One vector is turned by the same rotation once a step. Each row is the vector after some number of steps, and that number follows the row.
The counts run from 0 to 176.
[ 20  24 -36  21  -2  13 -11  14  12 -12  24  29 -22 -26 -10  -2   9 -18
 -44  -5  -3   8 -13 -37 -24 -27 -37   7  29  13  22 -27  46 -32  -2  30
 -17  16  23 -24 -14 -12  34  27  -7  24 -34 -20  19 -24] | 34
[  4  21 -58  10 -18  25 -45  13   3  -6  43   8   8 -19  33 -12   1  16
 -13 -19 -14   2 -52  28 -22   6  29   2  25  24  14  20  25  -6 -13 -14
  10   2   8   5 -42 -10  -3  11  22  -1   6 -13 -26 -14] | 27
[ 13   6   8  45  25   7  18  -8 -14 -15  22  20 -30 -26  17  24  70  -2
  13 -12 -17 -20 -29  -6  -1  -5  23  -3 -35 -23 -25   3  26 -19 -21  20
 -19  19  15  -7  12   9   3  17 -21 -24  14 -13  29  30] | 58
[-21 -13  12  16  44 -29 -29  -7 -25 -44 -20  44   6 -29  38   5 -10 -41
 -30  -5  26   3  28  -2   7   1 -19 -12   1 -12 -20  27  44 -10 -17  22
 -15   6   7 -26  -7  12  22  19  -1  20 -36 -31  22 -32] | 138
[ 18  22 -15  13   1   5 -17  17 -12   0   6  16  14 -71  14  21  49 -10
 -10 -11 -54  22 -16  -1 -14 -36  11  -2  -4 -19   7 -45  48  12  19  30
 -20   4  14  -5   2 -21  22  11  11 -10  -4 -10  17 -21] | 122
[ -3  30 -24  27 -22  30   0   8  29  34  18   2  13 -44  26  17 -29   7
 -29 -11  -6 -11 -41   3 -12  -5  23  21   3 -10  17  15  12 -14  -3  20
  -4  22  35  49   3  20  66  22  -6  13   8 -37  -8   0] | 39
[ 11  34 -19  20 -10   7   4   9  -8  -9  13 -32   5 -35 -29   4 -25  10
  -1  -3  -7 -14  18  20  -9   3  27 -39 -37  34  -1   2  28  -6 -29   4
  24  -3  43  16  -8   3  31 -20 -33 -27   5  14  44   3] | 161
[ 20 -27 -25  -3  -3  12 -39   8 -18   3  -7 -48   5 -68 -11  11  -6  31
 -13 -17  17   1 -28  12 -12   1  69 -10 -27 -19  15   7  13   6 -29  -7
  27  32  12  -6 -13 -32  36  -4 -15  -2  15  21  -8 -13] | 64
[ 59  20  -7  12  -1   9   2 -31  -5 -23  37 -10 -14  -9  -8  14  33  34
 -35 -15 -11  10 -46   5 -25 -19  52  -5  -3  16  -4  -5  32 -14  33 -12
  22  -7  -2  10  25  20  -4  25 -19 -34  -5 -18   1  28] | 18
[  7  -5 -20  41   1   1  -8   9  42  -8  38 -11  -9 -15   6   4 -38 -20
 -36  -1  13  16 -29  46  -6  -5   7   2 -20   5  -7  64  17 -20 -24 -11
 -17  11  21  23   0  10  16  36 -13   0   3 -40  14  32] | 47
[ 45  26   5  -2  33 -22 -10 -29 -14  -6  27   1 -41  11  -6  23   6  16
 -29 -37   8   7 -23   8 -23  12  56  29 -17   7 -15  -3 -16 -16   6   1
  19   6 -18  24   9  11   4  26  -1  -1  10 -48 -34  27] | 107
[  1  11   3  25 -33  35 -25  -3 -10  43   6 -17 -19 -16  36 -24  10  -3
 -25  14  -3  23 -61   1  12  13  26  -8  11   9 -14  29  39   1   5  -3
  17  17  12   6  10  46   3  58   7  14  -1 -29 -27 -14] | 83
[ -4  24  -7  36  18 -10  13  -4   4 -18  12  27 -49  -9  15  16 -36 -33
 -35  -5 -11 -14   5   9  -4 -28 -28  22  -6   0 -21 -19  26  -9 -24   2
 -35  14  28   9  -1  20  36  53   1  -9  -4 -33 -17  36] | 135
[-35  -3 -18  11   5 -13 -18  30  22   0  13 -15 -13  -2 -18   3   8  -2
 -20 -49  40  -3 -32  15 -20  18  14  28 -13   3   2  46 -28  -3 -40  13
  52  13   0   7   3  -1  18  36   6  21  21  -3  20   0] | 3
[ -1 -26 -10  28  19  36 -16 -35  13  -4   2  11   5 -26  56  -7  -9  23
 -19  31  35 -33 -34   5  -1   0  39 -18   8   0  -4  40  31   3 -34  -4
 -15  34  14  -8   0  41  35  23 -23  16   6 -41   1   9] | 140
[-13  10 -27 -17  -3   7 -38  13 -31 -64  14  -2   4 -45 -24   3 -17  -8
 -11  -2  17  15  14  13 -15   3 -19 -47  -7   5 -14  -5  33   3 -25  10
  40 -12  27 -20 -13   2   4 -24   9 -18 -15  17  31 -39] | 73
[ 12  13 -43   9  38   4  21  -3   6 -31  20  -8 -27   7 -32   9   6  24
  -3 -25  10 -24 -22  15  -2 -27  24  27  15  18   6  -1  41   1 -20  21
  -9   7  12  21  48   5   5  30  -7 -12  10 -34  12   0] | 10
[-39  11   0  -1  13 -46  -7 -14   2 -29   8  -6   8 -12   1  25 -18   9
  21 -38  25 -50  35  -1  -3   0  31  -6 -14  27 -12 -22  38  15 -16  13
  44   7  -8  16  -7 -18  39  -5 -35 -23  19  10  29 -29] | 12
[-15  30 -32 -24  57  -4 -11  18 -25 -43 -13 -19 -29 -37  -1  24   1  -8
  35 -26   8 -16   1  11  -8   8   4   6 -26 -34 -18 -15  -2  20 -46  33
  10  19  14   3  -1 -13   5  -9  20 -17  30  -3  -3  -8] | 154
[  3  15 -10 -22 -21   3 -24 -27 -49   6 -27 -23  10 -41 -12  -2 -13   3
 -36 -28   8  -2  -2  -7  -1   3  34 -37 -28  22 -16  -2  -5   2  -4   9
  58   9  21  13  -8  -1  48  -5 -27  -2 -15 -10  -8 -31] | 165
[  8   3  -6 -18  11 -46 -29 -11 -34 -35   0  -2 -18 -34  29  30 -13   7
  -4 -44  -4  11   3  28 -27  20  29   7 -16  21  -1   1  15  41   4  -6
  40  18 -15  -2 -35 -42  19 -13  -2 -16   3  -2 -37 -31] | 109
[-21  -3  -7  13 -31  -4 -17 -21 -54  24 -16 -13  10 -25   5 -35  -3 -13
 -35 -22  29 -11  -4   2  11  10  -5 -14 -22  39  -3  37   0  -7 -17  14
  28   0  11  33 -19  11  42  34 -28  21 -42 -13  24 -34] | 80
[-23  27  13  -5  23   8 -18  18 -41  11  16  -2 -14 -17  -2  -2  35 -33
 -19 -32 -27  29 -59  27 -14 -10 -31  12   0 -12 -32   0  14   9 -14  33
   3 -17   4   4  24  36 -25  70  29 -13   7 -10  26 -15] | 86
[-18 -18  35   0  -1 -47 -15 -22   8 -52  -6  -9   0 -42  11  37   5  13
   0 -25  13   3 -10 -11  -6   8  23  -3 -12  10   7   4  38  22  22 -13
  53  13 -19   2  13  -9  31   8 -41 -17   4  14  43 -31] | 101
[-24  16 -20  -9  60 -23  -3  28   4 -55   4  -3 -24 -28 -21  32  -8  29
 -11 -30  -1   0  16  27 -18 -26  -1  20   3   4   1  -4  59  35 -11  18
 -10   9   1 -10  45  -7 -13  19  -8 -19  18  -9  24 -21] | 9
[ 10   5 -19   6  59  21 -29  27 -16  -9  18   7 -34 -16 -24  16  37  12
   9  -8  11  17 -24   5 -13  -5  55  21 -25 -45 -20  13  30 -23 -37  16
 -21   3  -1 -17  31   3  -9   9   6 -10  27 -21  -6  17] | 151
[-21   0  -7  -1 -14  -8 -39   4 -33  15  -4 -22  34 -22  -4   0  25 -31
  -9 -28 -13  35 -18  20  -5  -6   5 -12 -36  15 -44  11  57  11   3   8
  11 -47 -22  35  -6   4  -5  19   7 -16   7  -3  33 -42] | 170
[ 51  25 -29  36 -11  32   2  23   3  14  18  -1  -3 -48 -13  10  28  -4
 -17  -7 -43   9 -34  -9   1 -34  20  20   2   0   9 -14  36 -25  -1  33
 -36  13  25   4   5  -7  28  29   3   6  -8 -25  14 -12] | 123
[ 27  26 -43  19 -37  11   4  12   1  28   0  -7  24 -36  -7  18  -5  11
 -28 -29 -13  -6 -21   0 -13 -17  14  10  -2   5  15  30   7 -39 -11  27
 -10  13  17  58 -18 -29  63  10 -12  25  -9 -28   8 -21] | 124
[ -6  -3 -26  30  -8 -23   0 -13  -1  -9   5  22 -31 -17  10  -8 -47  -8
 -49  -2  17 -23   4  14   9   2 -21   7  -6  27  -7  31   2  -7 -38   5
 -15  31  42  28 -23   6  46  32 -19  27 -16 -46  -7   6] | 136
[-11  46  -1  10   1  14 -29  13 -23  16  23 -10 -15   3 -15   4  14 -39
  -7 -24 -23  26 -46   1 -10 -13   3  20 -17  -3 -51 -11  48  -4  -1  14
  13 -34  -9  28   9  18 -25  56  17 -33  13 -28  -3 -15] | 171
[ -1  12   8  -9  11   1 -43  10  30 -43  18  -9 -16 -56   4  22 -37 -33
 -24   0 -12  34 -21   6 -32   1 -43 -10   1 -28 -20  11  39  15   7   8
  -3   3   9   2  -4  22  13   8  39   6 -22   7  17 -12] | 130
[ -4 -13 -16  -8  29  -7 -34  -5 -27 -67  -5 -11   5 -28 -25   2  13   3
  10  -4  20 -13  -8 -34  -3 -20   1 -29 -24  -2 -26 -24  75   0 -25   1
  36  -7  -3 -26  -1 -17  12 -20   3 -28  -3   5  36 -24] | 158
[  5 -11  18  27   7 -35  -5 -14  24 -31  22   6 -33 -36   7  27  32   6
   2  -4 -14  15  -7 -15  -6  -4  19  -3  -8  -6 -17 -22  58  11  22   1
  23  23  -5  -9  32   9   4  31 -35 -33  -4   3  23 -10] | 102
[ 27   4 -18  49   4  17   0   3  -3   0  30  -5 -27 -15  -8   2  52   4
  24 -13  11 -34 -23  -2   0  -2  33   5 -30  -1   8  32 -16 -34 -38  24
  -1  16  36  19 -25  10  20  16 -12  -2   6 -11  37  26] | 59
[ 41  15 -50  16  12  -9 -25   5  -1 -60  25  -2 -35  -1  -4   1  18  34
  -9 -21 -13  19 -36  28   2   8  22  10  15  12 -20  15  57  -7 -14  10
 -12   4 -13  -8   0 -22 -12  18  17  -6 -12 -15 -52  -5] | 111
[ 52  11  -9  21 -28   3   6 -22 -20  -1  20 -20   3 -22   5  12   8  33
 -23 -25 -17 -12 -40  22 -17  -6  68  -9  -7  26  32  13  10  10   1 -27
  31  -2   2  11  -3   0  18  13 -32 -31   4  -5   1  26] | 19
[-39   1  14  28  24 -25  -2  42   9  15  19 -16 -38 -41   3  11  33 -26
   0 -17 -22  22 -32  29 -11   0   1  29 -38 -20 -35   0  36  -2 -17  32
  11  12  13   0  34   1   5  60  -2 -36  30  -2  41   3] | 1
[-12  27 -16 -12  24 -26 -59  -8 -20 -13  22   9 -12 -17  33   6  26 -15
  -2 -25 -14  44 -18 -14 -21   6  31 -14 -21  -2 -23 -14  61   8  28  11
  18 -10 -23 -22 -23 -19   2  19  17  -8  -8 -20 -22 -51] | 25
